W =
 -3.5   12.8   -2.4  -10.8  -15.8  -12.0   12.8   -7.7  -19.5  -17.7   33.4   44.7   28.2  -17.3   43.3
 37.0   -1.9   17.4    3.0  -21.3   15.7   -3.0    7.3  -59.4   30.2  -12.2   -0.7    5.2   17.0   19.9
 23.8  -11.9   -4.0  -39.0   41.8   24.6  -12.3   11.9  -18.9  -23.4   -9.9   -2.8  -21.7  -42.6  -13.7
 -9.5  -46.6  -17.3  -30.8  -14.6   -2.3  -26.8   12.2  -17.1   10.5   31.3  -24.2   -3.4  -60.1  -26.3
-24.1  -12.0  -19.8   14.0    7.1  -10.7    4.8    5.8   34.7    0.1    0.3  -14.5   -1.2   -0.6  -21.2
-37.6  -15.4   -9.0    5.2  -36.3  -26.8   -7.7  -10.9   23.3    9.7   34.6   -4.6   18.6  -11.4   -9.5
-10.2  -40.8   -1.8  -27.4  -35.2   -6.6  -35.7   -2.0  -17.8   22.7   31.2  -24.3    3.7  -44.4  -30.8
 -7.4  -21.1  -40.0  -25.2   31.9   -3.2    9.2   11.1    5.1  -27.6   15.1   19.7   16.4  -54.1   -8.5
  5.1   37.0   23.3    6.8   -9.8    0.0   13.6   -8.7  -13.4  -17.7   10.4   30.5   -2.1   21.8   53.6
  1.7  -38.7  -18.3    8.5    5.8    8.9  -11.5   23.8   -0.6   29.9  -18.3  -47.3  -17.7   -6.0  -44.0
 19.6   -4.0   24.4  -16.9  -29.3   11.4  -17.6    6.1  -53.2   11.4   20.1   -3.7  -13.8  -13.3   27.0
  8.9  -26.6   -4.0   -3.9  -33.2   -0.8  -11.1    9.3  -42.9   30.8   17.5   -8.7   14.3  -16.7    2.7
 31.4   18.1   31.2   31.8   -5.8   13.6   -1.9   -9.4   -9.3   39.4  -55.6  -19.3   -5.2   71.7  -14.9
 11.7   -6.5   -0.2   -0.1   49.6   21.3   -9.8    5.2   35.4    0.0  -55.5  -39.9  -32.9   14.8  -60.0
 59.4  -16.9    1.8  -26.5   39.7   39.0  -12.0   15.0  -48.4   12.9  -50.8  -13.7  -10.6  -12.7  -30.6
  1.3   13.7   16.6    3.1  -31.3   -2.3    4.0    1.3  -30.4    0.9   29.1   17.4    0.0    4.6   49.0
Rows and columns are counted from 1.
(1, 1) = -3.5
(8, 8) = 11.1
(5, 7) = 4.8
(6, 1) = -37.6
(8, 6) = -3.2
(10, 9) = -0.6
(2, 1) = 37.0
(2, 14) = 17.0
(6, 5) = -36.3
(3, 2) = -11.9
(8, 15) = -8.5
(10, 13) = -17.7
(1, 15) = 43.3
(10, 3) = -18.3
(16, 10) = 0.9
(15, 3) = 1.8
(7, 8) = -2.0
(8, 3) = -40.0
(12, 15) = 2.7
(14, 1) = 11.7
(4, 6) = -2.3
(3, 6) = 24.6
(7, 6) = -6.6
(11, 2) = -4.0
(16, 7) = 4.0
(12, 4) = -3.9
(4, 2) = -46.6
(1, 12) = 44.7
(9, 8) = -8.7
(14, 11) = -55.5
(7, 7) = -35.7
(12, 14) = -16.7
(2, 4) = 3.0
(15, 2) = -16.9
(13, 4) = 31.8
(16, 4) = 3.1
(12, 11) = 17.5
(14, 10) = 0.0

arr =
-0.03	0.12	-0.11	-0.03	-0.04	-0.02	-0.04	-0.16	-0.12	-0.08	-0.07	-0.14	-0.21
-0.21	0.01	-0.10	-0.04	0.11	0.04	0.08	0.03	0.05	0.03	0.12	-0.02	0.15
Indices start at 1.
(1, 1) -> -0.03
(2, 11) -> 0.12
(2, 6) -> 0.04
(1, 13) -> -0.21
(1, 6) -> -0.02
(2, 13) -> 0.15
(2, 9) -> 0.05
(2, 5) -> 0.11
(1, 9) -> -0.12
(1, 2) -> 0.12
(2, 1) -> -0.21
(2, 7) -> 0.08
(2, 2) -> 0.01
(2, 4) -> -0.04

x =
[[ -5.6 -34.0  -6.3  32.6 -18.8  -0.9  -2.7  31.0]
 [  1.7 -16.6 -11.9  28.3 -13.8   1.7  -0.1  25.3]
 [  7.1 -32.1  13.9 -31.0  22.1 -72.0 -28.3  -2.8]
 [ -7.4 -32.3  -6.7  33.3 -17.8  -1.9  -1.8  31.0]
 [ -5.6 -31.9  -4.0  31.5 -17.7  -1.2  -1.5  29.5]
 [  1.0 -18.4 -12.7  28.8 -13.5   1.0  -0.6  25.4]
 [  7.8 -32.0  15.9 -31.0  23.4 -72.3 -31.2  -3.0]
 [-16.6 -16.2 -30.6  41.4 -33.1  -6.3  -6.3  33.3]
 [  2.6 -17.1 -12.3  28.3 -12.9   1.1   0.1  24.8]
 [ 12.1 -29.6  23.8 -39.7  42.6 -58.2 -37.1   2.3]
 [ 43.0 -43.9   7.9 -27.0  43.3 -65.9 -41.9 -10.6]
 [-16.2 -14.5 -32.1  40.4 -32.2  -6.5  -8.8  34.2]
 [ -6.0 -33.9  -6.9  32.8 -16.8  -0.5  -1.9  31.2]]
Rows and columns are counted from 1.
(1, 1): -5.6
(9, 8): 24.8
(4, 6): -1.9
(8, 4): 41.4
(10, 4): -39.7
(4, 8): 31.0
(5, 2): -31.9
(5, 8): 29.5
(13, 5): -16.8
(4, 2): -32.3
(6, 4): 28.8
(12, 3): -32.1
(1, 2): -34.0
(11, 6): -65.9
(9, 2): -17.1
(9, 5): -12.9
(6, 8): 25.4
(10, 8): 2.3
(8, 2): -16.2
(4, 7): -1.8
(13, 2): -33.9
(2, 8): 25.3
(3, 5): 22.1
(9, 1): 2.6
(5, 1): -5.6
(4, 5): -17.8
(12, 1): -16.2
(3, 8): -2.8
(10, 3): 23.8
(12, 6): -6.5
(5, 5): -17.7
(2, 1): 1.7
(13, 8): 31.2
(7, 6): -72.3

data =
-4.838	4.687	6.456	3.394	-10.039	3.564	-0.168
-6.456	-1.821	-2.489	-15.861	7.573	0.029	-9.906
-14.478	17.365	-17.196	17.241	-15.465	2.622	-16.702
-2.007	-14.485	-17.109	-15.066	-5.660	-9.606	-17.071
-1.763	17.118	-6.702	15.179	-3.218	6.075	4.197
12.655	16.468	-16.781	17.054	0.809	-3.639	-3.968
-9.627	-7.681	-7.910	-14.665	0.273	-7.521	-9.332
6.253	16.855	-10.048	17.169	-15.981	6.340	-10.775
11.611	-5.737	-0.452	-16.938	11.784	-9.081	-3.137
Indices start at 1.
(1, 1) => -4.838
(9, 6) => -9.081
(2, 1) => -6.456
(4, 7) => -17.071
(7, 5) => 0.273
(8, 6) => 6.340
(5, 7) => 4.197
(7, 6) => -7.521
(6, 7) => -3.968
(6, 6) => -3.639
(7, 3) => -7.910
(3, 7) => -16.702
(9, 1) => 11.611
(2, 5) => 7.573
(6, 1) => 12.655
(4, 5) => -5.660
(3, 2) => 17.365
(5, 5) => -3.218
(8, 4) => 17.169
(1, 2) => 4.687
(9, 2) => -5.737
(5, 3) => -6.702
(1, 5) => -10.039
(9, 4) => -16.938
(4, 1) => -2.007
(5, 4) => 15.179
(6, 3) => -16.781
(1, 6) => 3.564
(2, 3) => -2.489
